In the data rows, 128 means zero.
Here are some points:
[158  88 117 125 127  75 103  69  73  95 104  88 137 135 176 158 146 127
 148 150 108 105 125 165]
[155  55 119 147 169  52 151  79 155 148 103 132 177  84 187 203 124 144
  83 196 116 203 111 153]
[175 163 115 173 127 121 129 131  95 160 142 124 133 164 126 180 123  85
 152 142 113 122 114 166]
[140 112  91 149 109 192 102 143  97 125 166 191 101 132 114 165 105 128
  42  95 139 131 168 134]
[111 231 126  89  91 176  92 163 141 173 165 154  89 179 101  53  92 106
 158 109 110  88 134 101]
[141 204  88 133 111 150 127 135 112 157 146 157  92 128 103 128  86  90
 123 143 154  86 117 154]
[159 122 130 118 145  71 150 111 108 132 153  75 170 131 137 132 142 152
 190 132 107 139  71 128]
[168 178 107 137  99 141  56 105  70 120  99 140  55 125 130 136  95  69
 184 151 134  94  76 154]
[100 123 127 173 142 147 198 171 145 123  86 107 188  94  84 117 184 143
 116  95 124  90 194 142]
[178 209 154 135  53  73 135 169  97  93 153 128  44 167  91 139 107  63
 217 117 137  49 149 114]
[116 115 148  93 150  86 158 109 203 134 124 117 141 132 130  83 119 111
 157 136 172 187  71  87]
[119 102 205 113 159 157 125 113 213 157 136 151 137 117  76  61  97  90
 146 181 134 192 105 106]
[112 160  93 175 117 157 119 118 146 125 141 128 114 108 116 147 126 191
  92  76 144 146 113 116]
[114 119 117 114 115 196  90 147  70 135 153 167 135 134 114 140 113 126
 100 109 119 141 149 126]
[176 159 169 129  90  67 143 159  68 112 136 134  86 196  98 146 134  41
 206 148 121  41 159 143]
[134 151  91 156 110 108 125 128 105 139 125 135  71 114 143 175 111 108
 171 135 154  85 114 131]
[ 83 226 138  54 118  92 164 174 137 133 134 108 150 145 139  42 106 148
 204  88 133  91 108  75]
[127 138 183  72 149 160 128 133 114 129 135 132 136 169 125  81 159 122
 166 117  86 102 194 134]
[147 184 103 144 137 154 181 152 122 131 148 154 131 140 146 173 118 130
 130 106 165 107 163 147]
[154  82 103 132 134 159 123 109 129 173 104 147 119  84 157 123  92 140
  45 117  98 164 168 123]
[125 192 109 105 125 134 144 118  90 133 131 129 140 190 157 103 169  79
 166 107 106  73 154 152]
[167 120 156  81 111 148 133 151  68 125 148 151 166 165  99  87 152 127
 143 127  67 105 170 127]
[113 164 115 147 127 170 128 143 115 164 169 143 107  90 100 129  97 153
 100 129 147 146 138 113]
[129 111  78 163 119 120  75 100  97 122 106 129  58 115 169 217  86 108
 136 146 170 133  79 161]
[ 73 131 111 135 124 146 152 132 129  87  87  94 151 101  91 120 160 179
  82  74 145 102 130 140]
[107 148  85  94 134 132 111  92 142 140 109 121 109 142 189 124  80 143
 100 120 155 136  95 110]
[114 101  65  41 165 146 131 100 168  70 136 142 158 199 198  65 136 105
 100 126 135 155  99 121]
[ 84 121 117  87 111 126 136 117 127  96  61 122 178 126  95  78 146  77
  77  98  82  73 158 104]
[ 77  67 146 125 128 176  95 106 165 150 123 150 115  45 134 132  82 151
  56 153 165 188 130  94]
[124 214 103  78  96 115 153 112  82  95 140 122 120 240 129  67 148  63
 177  66  98   4 147 145]
[162 109 131 145 136  58 111 105  96 110 125  76 124 111 175 162 154 169
 171 155 150 116 105 121]
[115 195 127  92 128 113 134 137 149 156 126 124 145 132 182  99  91 135
 195 133 158 127 111  95]
[ 92 111 117 192 118 156 177 164 148 112 108 146 150  69  64 154 152 133
  94 110 139 124 165 136]
[157  71 156 130 150  41 124 107 132 122  69 136 145 109 168 166 154 119
 164 189 160 171 105 137]
[119 108 141 147 132 124 160 162 111 121 194 168 127 144 102 166 165 165
  86 116 127 150 162 139]
[118  69 121  73 157 156 122  69 199  99 129 133 176 133 124  82 126 131
  63 137 109 164 139 100]
[144 197 111 154 129  97 149 141 112 126 113 115 116 157 141 175 158 138
 217 140 121 100 149 131]
Then 24 other points, each followed by its number:
[161 100 174 124 128  51 168 106 132 115  74 120 153 138 170 159 198  96
 188 194 125 138 166 146] 0
[171  78 165 120 161  77 118 124  49  98 137  82 150 184 153 137 135  87
 152 142  72 161 121 165] 1
[141 152 149 187  94 125  98 124  92 173 151 116  94 127 131 161 105  97
 151 155 158 148  46 128] 2
[125 137 116 105 136 126 120 118 144 181 116 151 126 119 156 117  73 105
 129 137 160 129 101 115] 3
[169  74 144 149 117  88 117  99 143 127 156  89 128 109 110 116  62  71
 132 177 125 149  90 105] 4
[144 208 110 104  90  73 184 146  70  85 128  99 155 210 145 137 187 117
 234 113 117  65 172 120] 5
[ 81  66 130 146 145 132 143 134 144 115  36  99 171  66 107  86 153 104
  54 101 133 138 146 113] 6
[100 135 195  80 145 149 124 156 169 150 148 147 151 150 144  90 114 157
 125 147 131 170 156 101] 7
[144  73  96  78 175 131  90  45  87 127 113 160 155 151 181 117 147 128
  94 116 126 168  95 167] 8
[104  55 147 173 148 162 111 140 163 152 140 148  91  33 163 146  98 192
  22 157 153 219 105 109] 9
[129 132 151  93 119 149  93 142 101 142 144 167 128 165 131  49 129 131
 110 120  98 103 150 116] 10
[ 99 165 139 173 111 131 177 195 121 104 115 106 179 149  73 103 199 136
 155  48 129  76 162 115] 11
[128 100 162 109 139  50 153 115 113 101  92 112 141 154 184 140 168 130
 191 154 115 142 142 134] 12
[166  99 163 179 162  74 117 107 126 151 109  70 124  64 141 177 130 165
 190 200 163 199 110 158] 13
[155 159 102 145 125 116 114 134 121 118 141 117  78 107 163 187 157 141
 180 167 186 150  64 140] 14
[158 115  99 159 121 115 164 125  98 126 140 113 148 151 157 237 146 143
 168 120 124 125 132 132] 15
[127  83 160  82 154 169  76 121 120 167 117 145 124 142 124  91 110 137
 110 119 116 148 137 141] 16
[209  57 118 119 150  83 131  50 140  89  85 110 146 136 147 125 160  81
 142 190 115 123 143 138] 17
[125 163  92  70 135 149 110  77 137 131 112 139 117 120 177  88  68 129
 117  97 149 105 109 104] 18
[130  92 168 127 149 137 122 155 126 154 134 126 158 106 152 119  90 207
  75 111 130 158 147 118] 19
[166 101  83 166 125  88 121  87  50 124 139 142 122 155 155 202 153  65
 107 146 100 122 117 162] 20
[135  76 119 167 174  80 140 109  98 109 164 132 140 146 145 228 146 138
 112 123 141 157 110 174] 21
[102 206 143 129  70 154 122 212 114 149 182 120 113 121 109  98 130 168
 146 114 152 128 136 105] 22
[104   5 119 128 157 134 109  87 167 128 137 141 128  87 130 112 112 135
  52 150 101 209  96 111] 23
Which of these numbered points is nearest to each point below, ignoring the 2 directions in which the first points spread most? Its number follows each.
[173 151 148 161 114  82 126 128 145 156 132  71 111  79 164 167 133 148
 210 182 130 140  94 139] > 13
[168  54 125 111 158  87  96  57 149  74  82 104 136 120 155 150 149  75
 129 178 110 121 115 156] > 17
[132 164 166 109 100 158 102 174 154 148 161 123 111 149  92  52  77 119
 175 149 120 126 141  89] > 7
[ 92   0 111 166 202 154 103  67 187  99  52 134 157   4 121 152 162 130
   0 127 138 200  95 145] > 6
[ 65 124 137 196  94 150 130 192 159 106 121 150 109  78  40 153 140 120
 103 109 154 146 138 123] > 11
[136 182  83 115 122 176 119 104  95 131 130 112 119 143 156 135 132 134
 108 103 126  73 111 125] > 18
[138 140 111 106 124 155  89 119  98 129 140 137 109 118 126  93 101 165
  87 109  91 117 135 120] > 10
[124 122 129  96 179 139 133 103 120 137 107  98 160 122 158 120 114 200
 140 131 163 133 119 142] > 19
[163  24 129 108 163 101 108  38 131  58  65 111 119 143 175 150 163  95
 101 178 115 138 107 165] > 17
[105 192  93 124  72 164 135 171 125 138 104 102 152 131  60  63 148  99
 137  82  95  40 141 108] > 6
[100 204  81  96 117 136 111 109  85 149 146 101 130 179 167  96 110  90
 142  88 129  75  92 145] > 18
[165  21 141 151 178  58 112  71 178  91  87 128 156 107 169 170 196 107
 140 226 137 210 100 167] > 0
[133 255 136  90 110 157 150 165  80 161 146 125 127 169 117  54 100  78
 220 108 137  40 148 120] > 3
[129 213  85  97 137 125 176 105 102 127 151 104 167 206 181  96 170 168
 165  94 137 101 125 121] > 5
[145 151 107 175 106 124 149 147 110 118 159 107 140 164 137 184 113 139
 177 153 106 139 121 144] > 15
[107 212 176  93  87 165 147 177  96 141 172 151 112 220  49  91 104  63
 176  76 105  50 178 112] > 2
[137 113 169 125 150  44 137 117 101  88  87 100 141 156 176 146 202 140
 183 140 104 133 126 127] > 12
[ 80  90  71 159 120 176 163 127 127  94  77 157 172 103 105 180 171 190
  43  74 134 126 131 121] > 15
[125 183 120 157  82 164 156 196 118 175 172 147 121 103  70 123 101 160
 137 106 122 133 134 112] > 22
[166 131 178 139 127  77 121 124 147 126  77  95 104  75 166 147 115 132
 198 167 127 156 119 116] > 13
[ 69 124 125 164 171 179 121 122 182 147 140 132 129 121 127 180 128 214
 107 111 147 174 110 125] > 14
